Each row has a name. After each piece below comes the name of the row it's from. Each question is about the rows just above it.

k660: [ 36 -77  36 -23 -48  50 -59 -17 -46  65 -46  20 -11  51 -20]
k48: [-44  82  36 -77  34 -23 -48  50 -59 -17 -46  20  29  54 -52]
k217: [  4 -69 -86  65  48 -16  17  44  -8   3 -14  -4  36  80  60]
q: [ 36 -77  36 -23 -48  50 -59 -17 -46  65 -46  20 -11  51 -20]	k660
q: [ 36 -77  34 -23 -48  50 -59 -17 -46]	k48

k790: [ 25  -3 -10  -5   2  27   7 -22 -21  14   9  15  29 -11  -8  -1 -22   9
  35  -7  -8  52 -19   4   5   2   1 -12   1]
k301: [-12   5  -6   9  -2   1 -23 -12   0  17 -15  15  13 -12  11  10  -6  10
  20   7   0  39 -19   4  -4  -5 -11 -24  24]
k165: [ 12   6 -10  -3   7  29   0 -27 -18  14  -8  15  21 -11  -4  -1 -20   9
  33  -7  -8  71 -19   0   0   2   1 -12   1]
k874: [ 16  13 -12  11  10  -6   2 -12  13 -12 -15  15  10  17  11  -6   0   1
  17  -5  -8  29  -9   3   0   2   1   2  -6]
k866: [  0  22 -10 -19  29  24 -11 -16  -4   0  10  -4 -10   6  17 -12   1  -8
  28  -5  -8  33  -9   4   0   2   4  18 -23]
k601: [ 12   6 -10 -11  14  26 -14 -19 -10  30  38  15  27 -17  11   7 -13  10
  65  -4  -9  59 -30  14  17   1   1 -12   1]
q: [-12   0  17 -15  15  13 -12  11  10  -6]	k301
q: [ 15  13 -12  11  10  -6]	k301
q: [-12 -15]	k874
q: [ -1 -22   9  35  -7  -8  52 -19]	k790

k799: [ 2  1  0 -2 -1  0  3  1  1  0]
k389: [  1  -1   4   7 -10  -1 -13 -11  38  -6]
k723: [-2  6  0 -2 -1  0  3  1  1  0]
q: [ 1 -1]	k389
Where do [ -1   4   7 -10  -1 -13 -11  38  -6] appear?	k389
Where do [-2  6  0 -2 -1  0  3  1  1  0] appear?	k723
q: [ 2  1  0 -2 -1  0  3  1  1  0]	k799

k23: [-12 -18  -5   0 -16   8  27  -9   1   8 -44  42   1  -2 -24   0 -62 -21
  -3  -7  -3 -11   0  -5  13  12   0   3  30  -9  10 -10   0  -6   1]
k848: [-27 -18   0   7 -16   8  73  -9   1   8  -4 -27  28  -2 -13   0   0 -38
   0  -7  -3 -11   8  -5  42  12   0   3   4  -9  10 -10   0  -6   1]
k116: [  2 -18  -5   7 -16   8  70  -9   1   0  -4 -27  38  -2 -13  34  97 -95
  -3  -7  -3 -11   0  -5  13  12   0   3  95  -9  10 -10  -8  -6   1]
q: [-27 -18   0   7 -16   8  73  -9   1   8  -4 -27  28  -2 -13   0   0 -38
   0  -7  -3 -11   8  -5  42  12   0   3   4  -9  10 -10   0  -6   1]	k848
The row with [  8  73  -9   1   8  -4 -27  28  -2 -13   0   0] is	k848
Which row holds [ 42  12   0   3   4  -9  10 -10   0  -6   1]?	k848

k883: [-29  17 -36 -76 -96]
k565: [-36 -29  17   3  88]
k818: [ 65  70  31 -80 -12]
k637: [ 97   2 -24  24  43]
k595: [ 97   3 -29  17 -55]
q: [ 17 -36]	k883
Which row holds [-36 -29  17]?	k565
Which row holds [-29  17   3]?	k565
q: [ 17 -55]	k595

k515: [-52 -13  -8   6  70   0 -29   5   5  -4 -33 -21  -7   0 -11]
k159: [ -3 -15 -11  27 -61 -12  -6   4  10 -11 -34   6   0   0   7]
k72: [-63 -14  37   0  14   5  19  26  10 -11 -34   0  -4  10 -23]
k90: [-76 -28 -10  -7  22  -5  13 -11  -7  -2 -33 -35  -2  -4 -11]
k569: [ 57   5   9   2 -11  13  25  -6   0   4  17  -4   8   6  -8]
k231: [ 23   6 -34   5   5  -2  18 -28  11  12  30  21  -3  -4  13]
k663: [-65 -10   6 -14  68   3 -20   1  -1  -1  27  44  -1   6 -36]
k142: [-26  -2 -28 -10 -21  13 -21  19   3 -14 -15   9   1  -1   8]
k232: [-76 -28 -10  -7  22  -5  13 -11   0   4 -33 -35  -2  -4   7]
k290: [-31   4 -15  -2  21 -14  -1   3   2   5 -28  20  -6   7   3]
k98: [ 19  48  21  29 -63 -25   9 -11  -3  16   2 -12  -2   1  -1]
Where do [-63 -14  37   0  14   5  19  26  10 -11 -34   0  -4  10 -23] appear?	k72
Where do [ 57   5   9   2 -11  13  25  -6   0   4  17  -4   8   6  -8] appear?	k569
[-14  37] is in which row?	k72
q: [ 21 -14  -1   3   2   5 -28  20  -6]	k290

k971: [ -9  18 -85  -6  11 -50   9]
k426: [ -3  26 -38 -20   1  27 -14]
k991: [-41  18   1 -19   3  -7 -70]
k209: [ -7  18 -26 -22  11 -50   9]
k757: [-40  26  27 -38 -20   1  11]
k315: [ 28 -22  -6 -85   7 -26 -12]
Which row holds [ 26  27 -38 -20   1]?	k757
Where do [-7 18] appear?	k209
q: [ -6 -85]	k315
q: [ 26 -38 -20   1  27]	k426

k813: [ 13 -15  36  19 -26   1  -3  30  35   4  -2  15  -2   8 -42  11 -40  11
  12  -2  23  28  -5 -38 -40   2 -13   7   8 -14   5  40  -2  -3  11  -7
  12]
k952: [ 13   6  36  19 -26   1  -3  30  35  -5 -40  -2 -42  11  12  15  28  -2
  23  -2   8  11  -5 -20 -40   2 -13   7   8   8   5  40  -2  -3  11  -7
  12]
k300: [  2  14  -4 -27 -24 -75  16  19  58   0  -5 -10  18  13  16   1  46 -34
 -20  -4 -27  11 -28 -13 -47   4 -21   1   0  10 -23  24   4  -3   6   4
   4]
q: [ 11  -5 -20 -40   2 -13   7   8   8   5  40]	k952
The row with [ -2  15  -2   8 -42  11 -40  11  12  -2  23  28] is	k813
Where do [  8  11  -5 -20 -40   2 -13   7   8   8   5  40] appear?	k952

k667: [-28  19 -91  18]
k214: [-91  17  42  36]
k649: [-50 -61  84  23]
k687: [-39  19  -2   9]
k447: [-21  23 -61  84]
k689: [-3 49 -9 31]
k367: [ 14 -53 -18  12]
Which row holds [-91  18]?	k667
q: [-61  84  23]	k649
Which row holds [ 19 -91]?	k667
Which row holds [84 23]?	k649

k298: [-2  1 17  2 -3  1 21  1]
k404: [ -3  -9 -78  -3   2  -4 -11   2]
k254: [  8  -3  -9 -78  -3   1  -4   1]
The row with [ -9 -78  -3   2  -4 -11] is	k404
Which row holds [ -3  -9 -78  -3   2  -4 -11   2]?	k404
q: [ -9 -78  -3   1  -4]	k254
[ -3  -9 -78  -3   1  -4] is in which row?	k254
Where do [ -4 -11] appear?	k404
The row with [ 2 -4] is	k404

k118: [  1 -43  35  56 -56 -62  53 -60 -31  36  90  26 -15 -26  64]
k509: [  4 -11 -34  42 -79  86  69  42 -79   6  18 -17  55 -63  -2]
k383: [ 53   2  -8 -57  52  39 -16 -66 -44 -67  64  -7  22  35  36]
k600: [ 55 -90 -41 -34  74 -17 -30  29 -47  71  51  10 -33 -32 -37]
k997: [  4 -11 -34   6  86  69  42  42 -79 -79  18 -17  55 -63  -2]
k135: [ -9 -35 -54 -50  38  31  54  -8  50  45 -75 -15  26 -40  80]
Which row holds [-15  26]?	k135
q: [ 42 -79  86  69  42 -79   6]	k509
q: [ 38  31  54  -8  50  45 -75 -15  26 -40]	k135
q: [ 42  42 -79 -79  18 -17  55 -63]	k997
The row with [-60 -31  36  90  26 -15 -26] is	k118

k841: [ 27  23 -13  40   0   0  10 -19  -1]
k487: [-57 -46  12 -60  -5  13   9 -45 -18]
k819: [-73  -1 -13   0  10  40 -19   0  23]
k901: [-71 -44  24 -52   3 -10   9 -37 -21]
k958: [-71 -44  24 -52   3   0  10  28  14]
k458: [  6 -45  13 -22  -4  15  -4  -5  -3]
q: [  9 -45]	k487
Where do [ 23 -13  40   0   0  10 -19  -1] appear?	k841
Where do [-71 -44  24 -52   3 -10   9 -37 -21] appear?	k901
q: [15 -4]	k458
Which row holds [0 0]?	k841

k871: [ 15  -5  -9 -52  13  30  47  57 -71 -43  19]
k296: [-47  16 -16 -17  31 -33 -23  41 -41  13 -24]
k979: [ 23 -47  16 -17  31 -33  10  41 -41  13 -24]
q: [-47  16 -17]	k979
q: [-33 -23  41 -41]	k296

k430: [-12  -9 -15 -39 -39   7  39  18  64  20 -18   0 -25 -16   6 -19  -4 -16
 -51 -45  11   6 -13  24]
k278: [ -7  19 -39  15 -10 -10  32   2  78  24 -24  -6 -36 -20   0  31  -6  14
   4  47 -16  -3  35 -22]
k263: [-28 -20  47 -60 -22  45 -37 -37 -15  -4  -2  -9  -6   3 -14 -11  -9 -15
 -39 -39   7   8   0  21]
k95: [  7  23 -49  38  -9 -28  39  18  64  20 -18   0 -25 -16   6  28  -1  17
  -2  52 -15  -5  27 -26]
[-11  -9 -15 -39 -39   7] is in which row?	k263
q: [-49  38  -9 -28  39  18  64  20 -18   0]	k95
[  7  23 -49  38  -9 -28  39  18  64  20 -18   0 -25 -16   6  28  -1  17
  -2  52 -15  -5  27 -26] is in which row?	k95

k648: [28 25 29 -2 26 13 31 29 25]
k112: [ 75  38  35 -18  14   9  39  26  53]
k508: [ 41  31  62 -25  12  10  17  18  23]
k726: [52 28 29  5 33  8 39 16 36]
k902: [ 32  15  23 -42  35   8  27  38  27]
k313: [18 18 13 25 19 18 35 41 28]
k975: [32 48 64  1 21  5 37 24 27]
k171: [46 66 55 -2 40 19 56 32 30]
k489: [ 66  54  14 -17  25  22  46  25  42]
k340: [52 32 15 12 49 12 49 24 39]
k433: [54 49 65 18 18 15 25 19 34]
q: [66 55]	k171
Where do [19 18 35 41 28] appear?	k313
q: [29  5]	k726
Where do [18 18 15 25 19] appear?	k433
[55 -2] is in which row?	k171
The row with [12 49 24] is	k340

k856: [-1 -2 14 -6 13]
k179: [-26  -1  -2 -21  -3]
k128: [ 26  16  20  -9 -11]
k355: [ 15  47 -27 -43 -30]
k772: [-27  15  47 -48 -20]
k605: [-27  15  47 -43 -23]
q: [ 15  47 -27]	k355
The row with [ 15  47 -27 -43] is	k355
q: [ 15  47 -43 -23]	k605
q: [-27  15  47 -48 -20]	k772
q: [-26  -1  -2 -21  -3]	k179
q: [16 20]	k128
The row with [ 15  47 -48 -20] is	k772

k184: [-54 -56  46  38  -5  26]
k523: [ 48  12 -67 -33   4 -23]
k825: [ 42  17 -58 -32  11 -25]
k97: [-44 -81 -15  47 -12  37]
k629: [ 56  68  -3 -72  41 -48]
k897: [ 47 -81 -15 -44 -44  37]
k502: [ 49  58  17 -55  24 -40]
k441: [-52 -24  82  12  14   8]
q: [  4 -23]	k523
[-67 -33   4 -23] is in which row?	k523
q: [-44 -81 -15  47]	k97

k891: [ 12  -5  13   6 -15  15  16   3 -24   1  -2 -10 -22  20 -16  -5   3  11
  -5 -31  -3]
k78: [  0   5   1 -14  -2 -27   0   5 -13  20  -6  -6 -19  18  -5  10 -17 -10
  -1   6   0]
k834: [-10  14   2  14 -22 -23  -8   6   9  -2 -11  -1  15   1   6   5   2  -1
  12   2  -2]
k875: [  0   5   1 -14  -2 -27   0   5 -13  20  -6  -6   3  51   7  -9   5   0
  -4   7  -7]
k379: [-21  21   3 -75   7 -31  -7  22  12  -6  -9  -2  -1 -19   3  10  -1   4
   8 -11  -1]
k490: [  0   5   1 -14  -2 -27   0   5 -13  20  -6  -6   3  51   7  -9   5  -8
 -15 -20   1]
k658: [ -6  34   2  15 -15  14  -5  13   6 -21   1  11   3  80   0   7  -9  -7
   0   3  -4]
k496: [ 10  34   7 -48   6  38 -14 -23  11 -13  -7   8   8   5   8   0 -11   5
  14  22  -5]
k555: [ 10   8 -13 -24   0   6  -4 -15 -13   3   3 -11  14 -27  -2   4  -2 -10
  12  -1   1]
q: [  2  15 -15  14]	k658
Where do [-13  20  -6  -6 -19  18  -5  10 -17 -10  -1   6] appear?	k78
q: [  0   5   1 -14  -2 -27   0   5 -13  20  -6  -6 -19  18  -5  10 -17 -10
  -1   6   0]	k78
The row with [14 -5 13  6] is	k658
[ 6  9 -2] is in which row?	k834

k235: [-32 -14 -24 -14 -62   0  40  -6   5 -19 -17  19   1 -30  21 -24  -1  31
  14  47   4  -3 -46  50 -67 -30 -42  34  61   1 -54 -18   2  50]
k898: [-33 -32 -14 -24 -14 -62   0  40  -6   6 -19  19  10 -22  26 -20  11  21
  19  47   4   5 -46  60 -67 -31 -39  -9  63   4 -54 -16   8  27]
k35: [-28 -32 -16 -17 -10 -39   0  40  -6   6 -16  19  10 -22  12 -24   7  24
  23  57   4  19 -50  51 -67 -31 -42  -9  56   7 -45 -23   2  30]
k982: [-27 -32  -2 -15 -28 -37   0  30   1   4   7  19  10 -22  21 -24  -1  40
  16  47   4  -3 -46  51 -61 -31 -42  -9  78   7 -67 -16   2  31]
k461: [-27 -31 -46 -17  -6 -37 -10  40  -6  10  -6  19  -2 -17  21 -29  -8  -6
  19  47   6  -3 -46  51 -67 -31 -36  -9  55  -9 -57 -22 -12  31]
k305: [-23 -17 -34  -9 -33 -37   0  54  -6  34  -6  18   5 -24  21 -26  -1  24
  16  47  -3  -7 -50  52 -67 -31 -14  -8  54   6 -54 -16   2  31]
k190: [-27 -57 -13 -17 -27 -37   0  40  -8   6   0  19  10  -8  26 -24  -1  29
  14  47   4 -12 -29  51 -63 -31 -42  -9  90   9 -60  -8 -11  31]
Which row holds [-46  51 -67 -31 -36]?	k461
q: [-32 -14 -24 -14 -62   0  40  -6   6 -19]	k898

k182: [ 10 -27  33  25 -26  26  17  53  39  33 -73  23 -12  24  32 -67 -29 -51
 -69  38 -71 -13 -36  58  32 -66 -16  -1   1 -35 -43 -21]
k810: [-44 -32 -59  21  24  32 -67  23 -32 -62  21  24  32 -67  23 -12  34  16
  55 -33  47  -4  18  -3   4  49   3   1   1   9  -7  40]
k107: [-50 -21 -48 -44  17 -59 -45 -44 -32 -62  21  24  32 -67  23 -12  34  16
  55 -33  43  23  33 -58 -50 -34 -31  -6  -3 -37 -21 -51]
q: [-50 -21 -48 -44  17 -59 -45 -44 -32 -62  21  24  32 -67  23 -12  34  16
  55 -33  43  23  33 -58 -50 -34 -31  -6  -3 -37 -21 -51]	k107
q: [-44 -32 -59  21  24  32 -67  23 -32 -62  21  24  32 -67  23 -12  34  16
  55 -33  47  -4  18  -3   4  49   3   1   1   9  -7  40]	k810
Which row holds [-44 -32 -62  21  24  32 -67  23]?	k107
q: [-33  43  23]	k107
q: [-29 -51]	k182
q: [-7 40]	k810

k195: [  5 -29 -61  48  -9 -12 -32 -51  53 -21  32  13  22 -31 -14 -56   7 -11
  14 -16 -17  -9 -34   4 -15  -3  39 -35 -20  81   0 -16   4  -7]
k304: [  0 -54 -39 -46  -9   6 -29 -61  48 -15  35  13  18 -25 -14 -55   2 -11
  16 -21 -18  -2 -39   4 -15 -12  41 -35 -20  85   0 -16   4  -7]
k468: [ -7 -49 -39 -45  -9 -12 -32 -51  53 -21  32  13  22 -31 -14 -56   7 -11
  14 -17 -17  -8 -39   6 -15  -6  39 -35 -20  81   0 -16   4  -7]
Which row holds [ 13  22 -31 -14 -56   7 -11  14 -17 -17  -8]?	k468
q: [  6 -29 -61  48]	k304
q: [-15  -6]	k468

k532: [ -8  29  87  12   3  23  61  61  26  84 -69  17  95  28  40   0  88 -38
 -62  17   2 -16 -50   2 -55  13 -42  -2  -9 -15  32]
k654: [-45  18  38  30  -2 -20 -35   4  49  -4 -32 -40  60   1  40 -14 -19 -33
 -31  40  79 -22  37 -15 -10  -7 -49  52  32 -11   3]
k852: [-46  -9 -42   4  23   7  -8  73  -8 -13  16  56 -16 -51  -4 -31  64  41
 -18 -74 -25 -12  -5 -44 -13  11  10  19 -11   8 -37]
k607: [-56 -34  -4 -21 -33  28  46 -49 -21  14  51   4   6 -48  11  13 -35  12
  45  32   0  -6   9 -64  34 -21  15  -9  21  19  -2]
k352: [-51  38 -46  -8 -42   4  23   7  -8  73  16  56 -16 -51  -4 -31  64  41
 -18 -74 -25 -12  -5 -44 -13  11  10  19 -11   8  14]
k321: [-22 -26  26 -13   4  33  39  -5  11  -8 -10   2 -10 -16  26 -13  -9 -81
   0  -3 -11  64  14   0  30   6  11  13  56 -30 -29]
k520: [ 33   8 -48 -21 -39 -14  18 -13  39 -23  -7  -8 -26 -20  26 -18  31  31
  57  -9   8  92  21  12 -26  37  20  28 -21  50 -74]
k861: [-29 -66   7  46  40   2 -16   7 -66  35  -6   8 -12 -33  40  -7  -6  12
 -95  16  24  36  -4 -33  32   2 -32   4  24   1 -50]
Which row holds [ -9 -81   0  -3 -11  64  14   0  30]?	k321
q: [-46  -8 -42   4  23   7  -8  73]	k352

k260: [ 14  14  25   2  10 -16 -14  -3  38 -17  73  27   7   9  17   7 -32  -9
  37 -40 -76 -21 -24   5  28 -23]
k331: [-13 -19 -21  10 -11   9  13   0 -33  13 -62 -30 -15 -18 -11  -3  26  12
 -36  34  64  30  33  -8 -26  20]
k51: [ 17  21  -9  10  10 -16 -14  -3  38 -17  73  27   7   9  17   7 -32  -9
  37 -40 -76 -21 -38   5  28 -23]
k211: [  2  22  -2 -35   6  14  -3   6  -3   7  -7  19  27  30 -12  -9   6 -15
  12   3   8 -37   1  12   5  -2]
k832: [ 12  18  21  -9  10  -9 -13  -1  31 -12  60  28  14  16  11   3 -25 -12
  35 -33 -62 -29 -32   8  25 -20]
k769: [ 12  18  21  -9  10  -9 -13  -1  31 -12  60  28  14  16  -2  -4  -9 -16
  26 -16 -27 -41 -16  12  16 -12]
k369: [ -7   2 -15 -17  -3  15   6   4 -23  13 -43  -7   8   9 -15  -8  20  -2
 -15  23  45  -5  22   3 -13  12]
k718: [ 15   7  31  16  10 -24 -15  -5  46 -23  88  24  -2  -1  25  12 -39  -5
  38 -48 -92 -10 -45   1  31 -26]
k5: [ 14  11  28   9  10 -20 -15  -4  42 -20  80  26   2   4  21  10 -36  -7
  38 -44 -84 -16 -42   3  30 -24]
Where do [  9 -15  -8  20  -2 -15  23  45  -5  22   3] appear?	k369
[-7 38] is in which row?	k5
q: [ 12  18  21  -9  10  -9 -13  -1  31 -12  60  28  14  16  11   3 -25 -12
  35 -33 -62 -29 -32   8  25 -20]	k832

k950: [-24 -48  31  68 -59  34 -22]
k199: [-24 -48  31  68 -59  10 -22]
k911: [-15  38  79 -36  37 -21  69]
k804: [  1  49  49  -7  -2 -26 -16]
k511: [-24 -48  31  68 -59  34  63]
k275: [-53 -56 -16  29  14  30  23]
q: [-48  31  68 -59  34  63]	k511
[-24 -48  31  68 -59  10 -22] is in which row?	k199

k889: [  6  30  25  -7   4   4 -19   3 -44 -41  17  43]
k227: [ 13  23  28 -18  12   1   1  -1 -19 -35  -4  26]
k124: [ 18  12  20  -4   7   9  -2  10 -36 -26   6  25]
k676: [-20   1  28  12   1 -18  23  -6  -9 -26 -16  81]
k442: [-30   8 -31 -34 -10  12 -14 -30 -15 -30 -22  74]
k131: [-25   4 -17 -27 -22  16 -19 -12  -8 -27 -17  81]
k500: [ 26 -18 -34 -35 -16  17 -18 -28  -8 -26 -23  66]
k549: [ 10  30  27  -4   6   3 -11   6 -44 -40  17  30]
k847: [ 18  16  28  -5  12   1   1  10 -32 -28   5  23]
k851: [-24  15 -21 -31  -5  10 -12 -28 -23 -34 -17  77]
k228: [-32  -3 -36 -34 -13  17 -17 -29 -11 -29 -24  64]
q: [ 28 -18]	k227
Where do [-18  23  -6  -9 -26 -16  81] appear?	k676
q: [-24  15 -21 -31  -5  10 -12 -28 -23 -34 -17]	k851
q: [-41  17]	k889
q: [ 23  28 -18  12   1   1]	k227
q: [-24  15 -21 -31  -5  10 -12 -28 -23]	k851
Where do [-21 -31  -5  10 -12 -28 -23] appear?	k851

k395: [-37 -75   8  43  10  -4 -46  26]
k905: [-17 -11   2   9  -1  -9 -15   2]
k246: [ -2 -85   8  39  22  24 -24  37]
k320: [ 10  22 -11 -14 -24  -9 -25   0]
k132: [ 31  28  -3 -20   7  11  28  -4]
k641: [-40 -40   2 -23 -23  22   9  -2]
k119: [ -7  30  -9 -12 -50   2   3 -23]
k739: [-40 -40   4  27   2 -22 -48  13]
k684: [-25  15  -2  -1 -12 -25 -20 -10]
The row with [  4  27   2 -22] is	k739
q: [-40 -40   4  27   2 -22 -48  13]	k739
Which row holds [ -3 -20]?	k132

k372: [-71 -28  36 -70  22   0  37  19  30]
k923: [-77  22  11   1 -23 -91  22  18  32]
k918: [-64  39 -13  14 -31 -86  32  26  39]
k479: [-29  36 -70  22 -14 -93  10   2  21]
k157: [-73  36  22   0 -28 -70  37  22  32]
k289: [-72  18   7  11 -14 -92  19   1  22]
k827: [-65  32 -15  18 -22 -89  29  13  28]
k928: [-74  21   8   8 -17 -91  21   7  26]
[ 36  22   0 -28 -70  37] is in which row?	k157
The row with [-29  36 -70  22 -14 -93  10   2] is	k479
Which row holds [-28  36 -70  22]?	k372

